In the data rows, zero lies at 4.5, halfway between 4 and 5.
Some points:
[3, 5, 6, 4, 2, 8, 6, 5, 6, 1, 2, 4, 7, 5, 4, 6, 4, 4, 4, 4, 4, 4, 8, 3, 1, 8, 2, 5, 6, 3, 6, 6]
[4, 2, 2, 6, 4, 4, 2, 4, 3, 4, 7, 6, 7, 2, 3, 0, 6, 4, 5, 5, 3, 8, 4, 4, 3, 5, 6, 3, 4, 8, 8, 4]
[5, 4, 2, 4, 7, 3, 4, 6, 3, 3, 3, 5, 3, 7, 7, 4, 3, 7, 5, 6, 2, 6, 3, 8, 5, 4, 7, 5, 7, 3, 8, 6]
[3, 6, 6, 4, 2, 6, 7, 3, 2, 7, 7, 5, 3, 4, 4, 4, 3, 3, 5, 5, 3, 3, 6, 4, 3, 3, 8, 6, 3, 3, 5, 3]
[6, 3, 4, 5, 5, 4, 2, 3, 5, 7, 4, 7, 5, 8, 6, 4, 6, 2, 5, 1, 8, 4, 3, 1, 5, 4, 5, 3, 4, 4, 6, 6]
[6, 3, 6, 3, 4, 3, 5, 4, 8, 8, 3, 5, 3, 4, 3, 4, 4, 3, 7, 5, 4, 6, 4, 5, 2, 6, 6, 6, 4, 2, 5, 1]
[5, 4, 3, 2, 6, 4, 4, 2, 3, 6, 6, 4, 1, 4, 5, 5, 4, 4, 5, 3, 4, 3, 2, 5, 3, 6, 3, 4, 4, 3, 5, 3]
[3, 3, 2, 7, 6, 3, 5, 1, 5, 4, 3, 6, 7, 4, 6, 4, 5, 6, 5, 3, 2, 3, 4, 8, 7, 8, 5, 4, 0, 5, 7, 3]
[6, 6, 3, 5, 6, 4, 6, 8, 7, 6, 9, 4, 5, 6, 8, 4, 7, 6, 5, 5, 7, 4, 4, 4, 3, 3, 5, 5, 4, 5, 2, 5]
[6, 3, 7, 7, 2, 3, 5, 5, 2, 4, 4, 3, 7, 4, 5, 7, 5, 8, 7, 5, 5, 3, 4, 5, 2, 2, 4, 6, 5, 4, 5, 4]
[5, 6, 4, 1, 3, 3, 3, 4, 5, 5, 1, 3, 5, 0, 7, 4, 5, 5, 6, 7, 7, 6, 7, 5, 8, 4, 4, 6, 4, 4, 4, 5]
[5, 7, 3, 5, 6, 4, 1, 5, 6, 5, 6, 7, 6, 3, 4, 5, 1, 4, 2, 4, 1, 5, 3, 7, 3, 5, 6, 7, 2, 4, 3, 6]
[7, 4, 5, 3, 6, 8, 2, 4, 4, 5, 4, 1, 5, 4, 3, 5, 4, 3, 3, 7, 4, 3, 6, 3, 5, 4, 6, 5, 4, 5, 5, 6]
[5, 5, 6, 5, 3, 2, 4, 2, 7, 6, 7, 3, 6, 8, 1, 2, 2, 7, 5, 3, 5, 5, 6, 6, 5, 2, 6, 5, 4, 5, 4, 6]
[5, 7, 5, 8, 3, 3, 4, 3, 3, 2, 4, 5, 7, 4, 3, 4, 6, 2, 3, 5, 6, 4, 3, 7, 4, 3, 2, 5, 2, 3, 4, 6]
[3, 4, 2, 4, 5, 8, 5, 4, 3, 5, 5, 3, 4, 5, 3, 6, 5, 3, 5, 6, 2, 5, 6, 4, 7, 2, 4, 6, 5, 4, 4, 2]
[6, 4, 5, 0, 5, 6, 7, 6, 3, 7, 2, 4, 7, 2, 4, 3, 2, 3, 4, 4, 5, 5, 7, 5, 6, 3, 6, 2, 3, 4, 3, 3]
[5, 3, 8, 6, 6, 6, 5, 5, 6, 1, 5, 7, 5, 2, 6, 2, 3, 5, 5, 4, 9, 3, 4, 5, 3, 6, 5, 7, 7, 3, 5, 4]
[3, 8, 5, 6, 3, 7, 5, 5, 4, 8, 4, 4, 5, 3, 3, 5, 6, 7, 5, 2, 5, 0, 2, 6, 5, 7, 4, 6, 8, 6, 4, 5]
[3, 4, 1, 5, 3, 4, 9, 3, 4, 7, 6, 4, 2, 3, 6, 5, 3, 6, 1, 6, 4, 4, 6, 2, 5, 4, 4, 2, 7, 2, 5, 7]
[5, 4, 5, 4, 6, 3, 6, 3, 4, 3, 5, 5, 7, 4, 4, 5, 4, 6, 5, 2, 4, 4, 2, 4, 5, 6, 5, 4, 9, 5, 2, 6]
[7, 6, 4, 5, 7, 3, 4, 4, 4, 6, 7, 3, 4, 4, 6, 5, 5, 1, 6, 6, 3, 4, 6, 3, 3, 8, 5, 5, 5, 5, 3, 3]
[3, 6, 8, 5, 3, 8, 4, 4, 5, 4, 4, 4, 5, 4, 7, 8, 6, 4, 4, 5, 4, 8, 0, 5, 3, 4, 3, 4, 6, 3, 7, 7]
[1, 2, 5, 6, 4, 3, 3, 7, 5, 5, 5, 4, 8, 6, 5, 8, 5, 2, 5, 4, 4, 1, 3, 4, 3, 5, 6, 4, 7, 3, 4, 6]
[3, 1, 5, 6, 3, 6, 3, 8, 5, 6, 4, 5, 2, 4, 4, 5, 6, 7, 7, 2, 4, 5, 6, 6, 4, 7, 1, 2, 4, 5, 3, 6]
[7, 2, 5, 7, 3, 6, 4, 2, 4, 3, 6, 3, 4, 5, 5, 5, 2, 4, 5, 0, 7, 9, 4, 7, 5, 4, 3, 5, 5, 3, 3, 6]
[8, 7, 2, 4, 2, 7, 6, 5, 7, 3, 5, 2, 1, 1, 2, 6, 8, 5, 4, 6, 3, 5, 6, 4, 7, 5, 5, 2, 5, 2, 2, 3]
[6, 5, 5, 4, 5, 8, 4, 6, 4, 6, 3, 3, 3, 2, 7, 5, 5, 6, 5, 6, 2, 2, 5, 2, 8, 2, 4, 4, 2, 4, 6, 3]
[5, 4, 4, 4, 6, 5, 7, 6, 2, 4, 6, 1, 2, 3, 4, 4, 6, 4, 1, 3, 6, 4, 6, 7, 5, 3, 5, 4, 5, 6, 7, 2]
[5, 6, 4, 3, 4, 4, 4, 4, 5, 6, 6, 7, 5, 3, 5, 7, 3, 5, 2, 7, 7, 6, 5, 4, 7, 6, 6, 3, 4, 4, 4, 2]
[3, 4, 7, 8, 4, 5, 5, 6, 3, 5, 3, 5, 5, 7, 6, 4, 2, 6, 6, 6, 5, 8, 4, 4, 4, 5, 4, 4, 5, 5, 3, 3]
[0, 8, 3, 4, 5, 2, 5, 5, 6, 4, 6, 5, 7, 4, 7, 2, 4, 4, 6, 3, 4, 7, 5, 4, 4, 5, 3, 2, 3, 3, 5, 4]
[4, 4, 3, 3, 6, 5, 4, 1, 4, 3, 4, 5, 5, 6, 4, 5, 2, 8, 4, 7, 5, 4, 3, 4, 1, 5, 2, 3, 1, 9, 4, 4]
[6, 6, 6, 6, 7, 6, 9, 3, 4, 6, 3, 4, 3, 3, 5, 7, 6, 3, 4, 5, 3, 5, 7, 3, 8, 4, 5, 5, 3, 7, 5, 5]
[6, 3, 6, 4, 3, 6, 5, 5, 6, 4, 4, 7, 1, 4, 8, 5, 6, 3, 1, 4, 1, 4, 6, 3, 6, 3, 7, 4, 4, 8, 1, 5]
[4, 5, 3, 3, 6, 5, 4, 3, 4, 6, 6, 2, 4, 5, 7, 4, 8, 3, 5, 5, 4, 5, 8, 3, 6, 3, 3, 7, 5, 5, 5, 4]
[4, 3, 8, 4, 6, 4, 3, 4, 3, 3, 5, 5, 6, 4, 6, 7, 4, 7, 6, 4, 3, 3, 7, 7, 3, 3, 1, 3, 8, 7, 2, 5]
[4, 6, 7, 4, 4, 7, 3, 4, 8, 3, 7, 5, 3, 5, 3, 5, 3, 4, 7, 4, 5, 4, 5, 6, 3, 6, 4, 2, 5, 8, 6, 6]
[6, 8, 1, 7, 5, 3, 3, 4, 5, 5, 1, 6, 5, 4, 4, 2, 2, 5, 5, 4, 2, 7, 2, 2, 4, 4, 5, 6, 5, 8, 6, 6]
[7, 5, 5, 3, 5, 2, 4, 7, 5, 6, 2, 4, 4, 3, 3, 6, 4, 3, 2, 4, 3, 4, 6, 1, 3, 2, 2, 5, 3, 4, 6, 2]
[3, 5, 4, 1, 3, 2, 5, 5, 7, 4, 5, 4, 2, 4, 5, 3, 4, 4, 4, 4, 5, 2, 5, 3, 6, 3, 5, 6, 5, 5, 6, 5]
[4, 4, 5, 3, 6, 5, 4, 2, 2, 3, 6, 9, 5, 6, 3, 4, 7, 7, 5, 4, 5, 3, 6, 3, 5, 1, 7, 5, 2, 1, 4, 7]
[5, 2, 5, 3, 3, 1, 5, 2, 6, 5, 5, 5, 6, 7, 3, 5, 9, 4, 3, 5, 6, 6, 4, 5, 5, 5, 5, 6, 4, 6, 6, 5]
[2, 3, 3, 4, 6, 6, 5, 4, 6, 4, 5, 6, 0, 2, 4, 7, 2, 4, 5, 4, 7, 5, 6, 3, 8, 2, 3, 6, 4, 5, 6, 2]
[4, 7, 0, 5, 3, 4, 5, 6, 3, 3, 2, 5, 5, 6, 4, 6, 4, 5, 7, 3, 6, 7, 5, 5, 3, 5, 9, 5, 3, 6, 5, 5]
[6, 3, 1, 5, 3, 3, 5, 6, 5, 0, 7, 4, 6, 4, 4, 5, 2, 4, 8, 7, 3, 5, 0, 2, 5, 5, 7, 5, 2, 6, 5, 3]
[2, 4, 5, 5, 7, 6, 4, 4, 5, 3, 3, 2, 6, 4, 4, 2, 4, 7, 3, 3, 6, 5, 3, 2, 0, 6, 5, 4, 6, 5, 2, 4]
[4, 3, 3, 4, 3, 2, 1, 4, 1, 6, 5, 3, 3, 5, 5, 5, 4, 4, 2, 7, 6, 4, 6, 4, 5, 7, 5, 5, 4, 4, 3, 5]
[2, 4, 5, 6, 8, 1, 4, 6, 6, 5, 3, 2, 4, 5, 1, 5, 6, 3, 5, 5, 6, 5, 6, 5, 6, 4, 7, 2, 3, 4, 4, 8]
[7, 4, 7, 6, 7, 2, 3, 4, 5, 5, 4, 6, 2, 6, 4, 3, 6, 8, 4, 7, 4, 5, 4, 4, 3, 7, 7, 5, 3, 2, 5, 3]
[2, 5, 6, 3, 4, 7, 6, 5, 5, 3, 3, 6, 5, 6, 2, 5, 8, 4, 5, 5, 4, 7, 2, 6, 4, 4, 3, 6, 8, 4, 2, 4]
[6, 5, 4, 7, 5, 2, 1, 1, 5, 3, 3, 7, 4, 7, 5, 3, 4, 2, 5, 7, 6, 2, 5, 5, 4, 1, 4, 2, 8, 4, 5, 2]
[6, 5, 8, 4, 5, 5, 5, 9, 1, 4, 7, 7, 6, 6, 2, 5, 3, 4, 3, 4, 4, 4, 4, 4, 7, 8, 0, 5, 6, 4, 4, 7]
[2, 6, 9, 4, 3, 2, 5, 6, 2, 1, 4, 3, 4, 4, 5, 4, 5, 4, 4, 1, 3, 3, 3, 3, 5, 6, 3, 5, 6, 5, 3, 5]
[6, 3, 4, 5, 5, 5, 7, 5, 5, 5, 2, 5, 4, 7, 5, 1, 4, 1, 5, 8, 5, 3, 2, 8, 2, 4, 4, 5, 1, 5, 3, 7]
[4, 5, 4, 6, 3, 7, 4, 7, 5, 4, 4, 3, 6, 9, 5, 3, 4, 6, 3, 3, 6, 3, 3, 5, 5, 6, 3, 6, 6, 3, 4, 2]
These points spread out most along one direction. Where along it does each point below lie, from 0 to 99? 50 is the average, and the first point above lies past it. One standard deviation of the points above along it is 16.
[5, 7, 3, 5, 6, 4, 1, 5, 6, 5, 6, 7, 6, 3, 4, 5, 1, 4, 2, 4, 1, 5, 3, 7, 3, 5, 6, 7, 2, 4, 3, 6] 56
[3, 4, 1, 5, 3, 4, 9, 3, 4, 7, 6, 4, 2, 3, 6, 5, 3, 6, 1, 6, 4, 4, 6, 2, 5, 4, 4, 2, 7, 2, 5, 7] 30
[6, 5, 8, 4, 5, 5, 5, 9, 1, 4, 7, 7, 6, 6, 2, 5, 3, 4, 3, 4, 4, 4, 4, 4, 7, 8, 0, 5, 6, 4, 4, 7] 68
[4, 5, 3, 3, 6, 5, 4, 3, 4, 6, 6, 2, 4, 5, 7, 4, 8, 3, 5, 5, 4, 5, 8, 3, 6, 3, 3, 7, 5, 5, 5, 4] 28
[6, 6, 3, 5, 6, 4, 6, 8, 7, 6, 9, 4, 5, 6, 8, 4, 7, 6, 5, 5, 7, 4, 4, 4, 3, 3, 5, 5, 4, 5, 2, 5] 50
[6, 3, 4, 5, 5, 5, 7, 5, 5, 5, 2, 5, 4, 7, 5, 1, 4, 1, 5, 8, 5, 3, 2, 8, 2, 4, 4, 5, 1, 5, 3, 7] 56
[4, 4, 3, 3, 6, 5, 4, 1, 4, 3, 4, 5, 5, 6, 4, 5, 2, 8, 4, 7, 5, 4, 3, 4, 1, 5, 2, 3, 1, 9, 4, 4] 59
[4, 7, 0, 5, 3, 4, 5, 6, 3, 3, 2, 5, 5, 6, 4, 6, 4, 5, 7, 3, 6, 7, 5, 5, 3, 5, 9, 5, 3, 6, 5, 5] 54
[5, 4, 2, 4, 7, 3, 4, 6, 3, 3, 3, 5, 3, 7, 7, 4, 3, 7, 5, 6, 2, 6, 3, 8, 5, 4, 7, 5, 7, 3, 8, 6] 55
[6, 5, 4, 7, 5, 2, 1, 1, 5, 3, 3, 7, 4, 7, 5, 3, 4, 2, 5, 7, 6, 2, 5, 5, 4, 1, 4, 2, 8, 4, 5, 2] 55
[3, 5, 4, 1, 3, 2, 5, 5, 7, 4, 5, 4, 2, 4, 5, 3, 4, 4, 4, 4, 5, 2, 5, 3, 6, 3, 5, 6, 5, 5, 6, 5] 36
[5, 4, 4, 4, 6, 5, 7, 6, 2, 4, 6, 1, 2, 3, 4, 4, 6, 4, 1, 3, 6, 4, 6, 7, 5, 3, 5, 4, 5, 6, 7, 2] 31
[2, 5, 6, 3, 4, 7, 6, 5, 5, 3, 3, 6, 5, 6, 2, 5, 8, 4, 5, 5, 4, 7, 2, 6, 4, 4, 3, 6, 8, 4, 2, 4] 66
[7, 5, 5, 3, 5, 2, 4, 7, 5, 6, 2, 4, 4, 3, 3, 6, 4, 3, 2, 4, 3, 4, 6, 1, 3, 2, 2, 5, 3, 4, 6, 2] 30
